In the rows, 128 means zero.
The rows below fall into families. The same turns and mirrors carry the whole set onto itself and the rows of a family onto each other. For each named row, which other rows are in its family? Write them in the order they are listed.
These 32 rows form 4 families of 8 rows each.
deser: [151 128 114 115 131 103 156 111 122 136  95 141 120 121 114 131 160 131
 152 110]
neri: [120 136  63 154 111 115 113  86 142 135 129 137 113 137 111 122 128 148
 139 106]
mup: [ 86 170 124 142  82 117 120 133  98 126 125 102 129 116 117 132 101 139
 112 137]
nol: [ 94 167 120 154  78 102 114 137 113 125 121  92 112 121 141 143 113 133
 130 142]
Tonat: [110 153 119 159 113 114 142 180 127 121  75 120 117 128 117 138 133 118
 110 142]
temal: [101 137 109 125 132 129 160 150 121 139 121 103 131 132  92 172 133 106
 140 144]
Doziz: [126 138  67 155 105 104 104  90 136 122 122 147 116 126 122 118 129 137
 146  97]
mezif: [ 98 142 131 171 114 135 153 168 136 123  93 121 110 137 111 148 137 126
 128 149]
Fumot: [ 90 164 138 140  87 121 121 130 113 129 128 100 121 126 131 137  96 136
 114 144]
Lemog: [112 140 111 131 132 133 158 154 111 118 128 105 119 145  89 160 147 113
 121 144]
muf: [124 139  60 130 126 120 165 132 127 116 104 158 121 109 104 134 146  89
 129 136]
geses: [122 125 106 124 105  98  94 103 112 108 141 150 114  89 144 120 135 130
 133 124]
Nisi: [101 153 128 174 108 132 141 174 133 112  98 132 100 130 112 143 151 123
 128 136]
mub: [104 127 129 149  99 139 104 138 145 150 140 130 127 123 153 147 106 122
 117 116]
vavam: [100 144 106 124 108 133 156 157 115 125 119 111 134 136 106 172 152  94
 144 143]
pime: [149 141 106 109 118 114 166 112 106 135 101 159 117 124 111 135 150 133
 140 102]
nafo: [ 96 151 134 163 117 123 140 175 136 125  80 129 107 107 118 144 136 120
 133 135]
ledi: [122 140  84 117 112 114  89  91 117 111 142 138 116 105 135 122 125 139
 127 124]
Sofo: [114 141  65 147 105 128 162 130 111 128 101 167 128 103  86 135 152 106
 138 126]
gedez: [144 144  93 112 125 104 149 112  98 129  90 155 119 118 102 133 156 124
 144 105]
nadok: [127 131  74 151 117 122 169 125 117 131  97 163 119 103  98 142 162  99
 139 122]
mer: [ 97 135 113 159  80 146  99 131 136 134 136 121 144 121 143 135 103 130
 116 125]
pake: [108 131 125 162  79 149 115 131 134 147 138 120 136 117 147 130 116 132
 111 114]
momun: [115 118  88 127  99 112 100  91 113 126 134 140 115  90 154 134 137 140
 126 129]
defar: [100 143 126 132 135 131 163 156 110 122 117 116 115 135 103 165 153 100
 125 139]
buzug: [112 137  68 144 119 109 151 129 123 124 103 151 130  96  87 125 155  92
 142 137]
folig: [130 138  70 145 104  96 115  90 146 147 130 140 124 144 112 116 117 130
 143 114]
Davan: [ 84 166 119 143  87  96 111 140 109 121 127 112 120 118 119 144  92 133
 131 148]
bokom: [111 136  98 122 118 115  97  98 112 102 145 143 103  97 138 128 136 145
 125 112]
zokag: [112 143  79 137 109  98 128  80 143 133 114 148 118 138 131 114 113 129
 132  96]
Nibe: [134 132  93 111 120 108 151 108 120 133  84 153 119 136 111 143 161 140
 159 119]
mora: [ 84 124 119 149 102 131  98 132 136 136 131 119 138 122 152 138 116 121
  96 112]

The rest of the family of vavam: nol, Tonat, muf, momun, zokag, Nibe, mora
The rest of the family of mezif: Doziz, Fumot, ledi, gedez, nadok, mer, defar

